In the rows, zero is written as 128.
One turn sends every row of this set to another row. A few are shown first. Where does it send the rows asked after them?
q_802: [106 100 104 147 143 136 170 105 132 111 102  96 145 135 106 149 159 145
  96 135 116 120 132 150 117]
q_951: [ 97 139 114 143 147 107 133 125 157 148 122 109 130 135 101 138 158 137
  94 123 135 140 123 111 146]
q_125: [110 134  96 136 147 145 128 126 148 127 127 126 154 144 117 119 138 136
 117 131  88 119 118 132 122]
q_581: [119 113 126 132 180 115 159 123 146 145 133 130 133 122 123 156 150 144
 113 120 134 111 138 161 155]
q_379: [ 92 155 111 120 147 126 164 131 143 120 115 141 128 128 101 147 148 142
 112 127 123 109 100 138 159]
q_260: [106 147 107 120 148 115 171 135 140 126 118 150 133 126 110 144 161 140
 118 129 119 117 107 137 167]
q_971: [115 109 134 140 177 132 154 120 141 141 127 122 132 121 113 154 139 146
 110 119 139  98 136 158 148]
q_139: [ 98 126 117 143 143 123 135 129 156 147 117 107 128 133 103 120 150 134
  99 119 147 135 121 114 145]
q_281: [100 119 108 166 146 141 155 115 150 148 109 101 143 140 102 130 135 148
 102 121 131 132 130 106 136]
q_41: [117 112 111 168 150 130 159 114 142 151 118 108 147 136 104 131 144 147
 110 128 124 140 137 102 142]
q_604: [100 118 119 124 176 118 160 123 157 139 116 126 131 121 130 158 136 151
 107 116 135 108 134 162 151]
q_427: [102 128  94 132 140 136 121 134 145 125 109 132 153 148 124 119 149 134
 109 127 101 109 125 135 127]
q_816: [105 131  99 118 145 127 120 128 141 126 125 138 148 149 117 126 139 129
  96 138 100 118 131 134 129]
q_109: [100 130  93 136 151 121 121 120 132 120 112 135 150 160 116 138 153 138
 114 133  91 120 140 129 129]
q_752: [101 122 111 146 185 128 171 110 153 142 122 119 138 134 122 168 135 159
 117 114 122 112 136 158 144]
q_81: [101 139 116 138 153 154 171 122 128 122 127 136 129 141  88 132 139 139
 124 126 130 108 106 137 155]
q_488: [111 141 105 132 148 114 177 129 128 128 114 154 143 134 107 157 163 144
 109 134 112 113 121 131 168]
q_396: [105 108 101 130 144 104 158 116 138 111 105 108 137 134 117 150 185 137
  98 133 120 131 131 156 130]
q_535: [113 128 125 147 182 133 156 119 152 147 140 115 134 127 109 161 147 149
 112 113 129 103 124 160 145]
q_33: [ 97 138 103 143 151  98 146 122 161 147 116 112 134 135 114 142 158 145
 106 123 123 152 127 109 148]
q_4: [114 122 120 151 183 120 160 115 143 147 131 124 139 133 114 172 156 152
 111 115 124 105 139 156 151]
q_801: [115 110 106 128 151 110 169 103 133 115 125 106 138 130 107 156 162 138
  93 147 108 141 134 150 124]
q_62: [110 107 107 140 142 138 156 120 143 117 118  95 137 134 105 128 178 131
 101 124 132 120 114 161 122]
q_368: [ 92 149 113 136 148 143 162 130 137 120 114 135 128 137  93 139 153 142
 122 119 129 102  99 139 156]
q_44: [ 95 121 111 149 144 138 148 122 158 146 113 103 134 135 105 118 130 141
 101 121 142 136 123 112 138]
q_219: [111 136  98 137 155 127 191 118 127 130 120 152 146 142 106 154 146 148
 114 137 108 120 125 130 162]
q_582: [102 120 105 146 148  98 154 120 150 144 102 118 139 130 120 141 152 149
 108 129 123 150 140 104 149]
q_64: [ 98 125 106 127 144 125 152 114 146 115 120  96 133 135  99 150 166 134
  79 132 124 122 116 158 119]
q_168: [113 127 108 141 144 140 120 121 132 121 117 127 153 141 108 131 138 139
 110 138  89 109 129 125 122]
q_972: [105 126  97 127 154 127 131 115 134 117 120 134 147 149 119 129 132 139
 123 140  87 131 137 127 125]
q_202: [115 116 104 139 148 134 125 123 130 118 114 133 150 143 119 119 148 137
 133 134  93 120 134 127 128]
q_974: [115 111 113 153 148 111 159 115 141 148 113 117 143 128 112 137 141 146
 105 136 121 147 144 100 147]
q_933: [104 106 120 138 179 131 167 118 149 137 114 122 134 125 129 150 133 154
 123 114 135 108 138 161 148]
q_198: [111 131  93 129 152 123 122 127 139 128 132 138 149 157 118 123 158 129
 117 132  96 128 132 135 132]
q_55: [106 124  99 145 153 143 191 119 122 126 111 148 144 147 106 140 144 148
 126 130 120 114 126 132 161]
q_653: [ 96 130 112 143 179 127 159 122 162 142 118 116 135 131 123 163 148 155
 114 105 129 103 124 163 145]
q_543: [102 126 112 141 150 152 179 117 118 121 113 142 136 144  93 139 133 144
 117 131 129 104 123 132 156]
q_659: [103 122  96 120 150 114 163 116 154 117 128 101 132 134 115 139 174 133
 102 130 119 145 114 163 125]
q_184: [111 105 107 131 147 144 171 108 143 116 127  94 137 129 105 131 146 135
  98 137 121 132 118 156 116]
q_268: [120 102  98 147 152 126 177 107 136 117 122 101 145 136 113 141 175 141
 116 134 109 140 128 153 123]

q_604 moves to q_971
q_379 moves to q_543
Now find these:
q_64 moves to q_802
q_109 moves to q_427
q_44 moves to q_974

One turn sends every row of this set to another row. A few are shown first. Where does it send the rows asked after them?
q_399: [133 123 122 129 109 113  99 133 128 124 112 100 126 131 121 142]
q_476: [117 130 117 127 104 145 132 146 128 132 132 134 116 145 104 132]
q_547: [ 96 130 143 114 121 115 123 123 110 142 118 124 108 132 133 134]
q_868: [121 133 100 127 124 126 123 121 124 126 123  96 105 118 132 101]
q_19: [143 160 109 126 125 123 127 124 124 122 157 122 111 127 115 124]
q_5: [115 137 121 128 158 134 134 130 111 129 134  97 107 121 138 112]
q_842: [100 105 119 131 121 119 122 129 139 125 139 140 141 129 137 136]
q_539: [118 131 113 128 111 118 138 129 129 120 117 129 135  90 123 128]
q_899: [134 129 125 132 120 140 128 132 129 146 149 118 114 160 126 125]
q_611: [109 138 111 128 139 108 131 135 112 122 125 104 148 102 135 122]
q_716: [136 128 131 130 145 124 115 117 148 116 147 116 107 125 141 134]
q_621: [125 142 118 104 114 127 120 152 118 115 148 143 126 129 130 116]
q_810: [113 145 117 118 139 114 117 128 156 104 134 130 123 120 121 141]
q_949: [113 131 145 114 122 132 134 127  99 153 140 114 111 121 133 134]
q_800: [143 139 105 121 119 137 139 130 114 122 123 140 124 134 137 118]
q_757: [113 129 123 107 142 109 121 124 150 117 140 132 127 121 105 143]
q_392: [127 128 109 133  95 124 146 144 128 125 144 132 135 123 136 139]
q_266: [105 124 103 124 151 108 128 124 121 116 118 106 120 125 115 109]
q_336: [123 121 141 124 131 136 120 121 126 148 129 110 120 124 111 159]
q_444: [121 125 120 127 149 129 138 137 131 135 122 107 149 105 134 119]
q_872: [119 135 106 143 125 113 122 143 118 116 165 116 122 141 122 152]
q_473: [136 115 103 111 123 110 120 135 142 104 137 132 130 123 128 130]
q_239: [114 147 112 127 133 107 120 137 150  96 133 121 123 120 128 138]
q_46: [123 149 122 111 131 118 128 138 113 146 143 101 133 107 150 135]
q_187: [113 127 104 122 132 118 125 118 126 125 119  99 112 120 122  96]
q_224: [133 123 119 137 127 136 136 130 126 140 136 118 118 166 124 127]
q_405: [102 139 141 143 139 125 124 143 113 120 138 136 139 123 131 147]
q_221: [134 144 123 107 130 134 144 141 128 131 109 139 121 136 122 123]
q_279: [110 120 117 117 131 133 133 147 143 128 140 103 101 119 107 110]
q_394: [122 130 119 119 113 108 125 136 103 132 154 100 102 128 108 124]
q_20: [101 126 123 117 116 116 131 144 133 122 155 144 139 128 123 146]
q_327: [130 119 107 141 131 143 134 124 117 130 118 122 116 153 119 130]
q_74: [101 142 139 140 119 117 133 136  97 127 143 109 123 116 138 117]
q_24: [117 110 125 104 124 128 121 153 100 146 136 128 125 138 126 126]
q_308: [119 119 144 122 128 127 116 143 126 136 129  98 124 122 113 160]
q_53: [128 142 108 114 135 113 147 116 122 151 135 128 121 129 146 118]
q_220: [107 152 116 141 130 119 129 141 137 137 129 107 122 158 113 131]
q_963: [108 143 140 132 127 103 118 119 123 143 133  98 134 122 125 149]
q_138: [132 139 103 133 123 127 113 139 115 118 145  95 125  98 115 138]
q_328: [115 125 148 121 123 117 116 152 129 132 140  98 126 123 111 152]

q_138 moves to q_19
q_868 moves to q_899
Now find these:
q_224 moves to q_308
q_74 moves to q_392
q_547 moves to q_842
q_963 moves to q_473
q_24 moves to q_405
q_220 moves to q_399
q_949 moves to q_20
q_336 moves to q_757

One turn sends every row of this set to another row. A few are shown first. Where does it send the rows asked after them?
q_666: [118 115 113 114 116 144 137 137 135 153 137  94 147 128]
q_454: [166 134 119 114 145 120 133 145 147 137 152 110 130 123]
q_235: [157 120 122 112 124 117 134 156 145 138 117 131 126 127]
q_115: [139 113 147 105 156 120 120 144 145 140 141  93 113 136]
q_945: [132 110 129 120 140 132 113 154 134 149 108 104 106 134]
q_470: [140 125 141 157 129 144 132 129 147 148 142 118 144 120]
q_101: [132 116 120 119 104 133 139 139 133 142 137  97 157 130]
q_282: [140 109 146 147 129 150 131 119 152 125 143 120 113 142]
q_537: [161 126 119 115 123 126 126 159 139 133 116 127 119 127]
q_480: [141 123 154 142 124 144 140 127 140 144 139 109 150 138]
q_246: [166 124 134 109 143 112 134 145 153 132 149 111 126 125]
q_83: [145 125 145 106 158 131 116 147 138 141 141  92 116 135]
q_365: [143 116 139 146 123 145 141 136 146 164 136 113 145 120]
q_914: [119  98 109 118 110 142 126 131 142 120 139 104 113 137]
q_355: [148 117 151 146 134 139 143 126 144 148 143 110 150 128]
q_94: [143 119 140 115 158 128 114 146 144 148 149  89 113 132]
q_538: [113 114 107 126 117 142 121 126 140 121 142  93 120 128]
q_724: [155 125 108 119 126 124 132 154 137 137 112 125 123 124]
q_192: [136 116 137 112 140 137 113 158 134 146 111 113 109 138]
q_534: [133 112 128 152 133 145 122 118 155 123 149 110 108 123]
q_362: [170 135 129 108 140 120 130 148 144 128 146 106 125 125]
q_948: [148 105 132 151 135 144 138 118 157 135 143 112 107 119]
q_150: [119 126 119 130 113 141 131 136 133 146 135 100 155 124]
q_484: [136  99 140 144 141 148 129 119 153 127 145 116 106 135]
q_35: [127 121 127 118 101 138 135 133 134 133 141  93 151 141]
q_42: [126 107 119 122 107 144 126 126 145 113 144 104 112 144]
q_37: [123 105 106 118 126 144 133 120 147 124 144  93 108 127]
q_698: [130 107 136 107 137 126 119 155 137 146 108 113 113 138]

q_192 moves to q_537
q_282 moves to q_42
q_355 moves to q_484
Now find these:
q_365 moves to q_948
q_534 moves to q_538
q_235 moves to q_246
q_724 moves to q_454

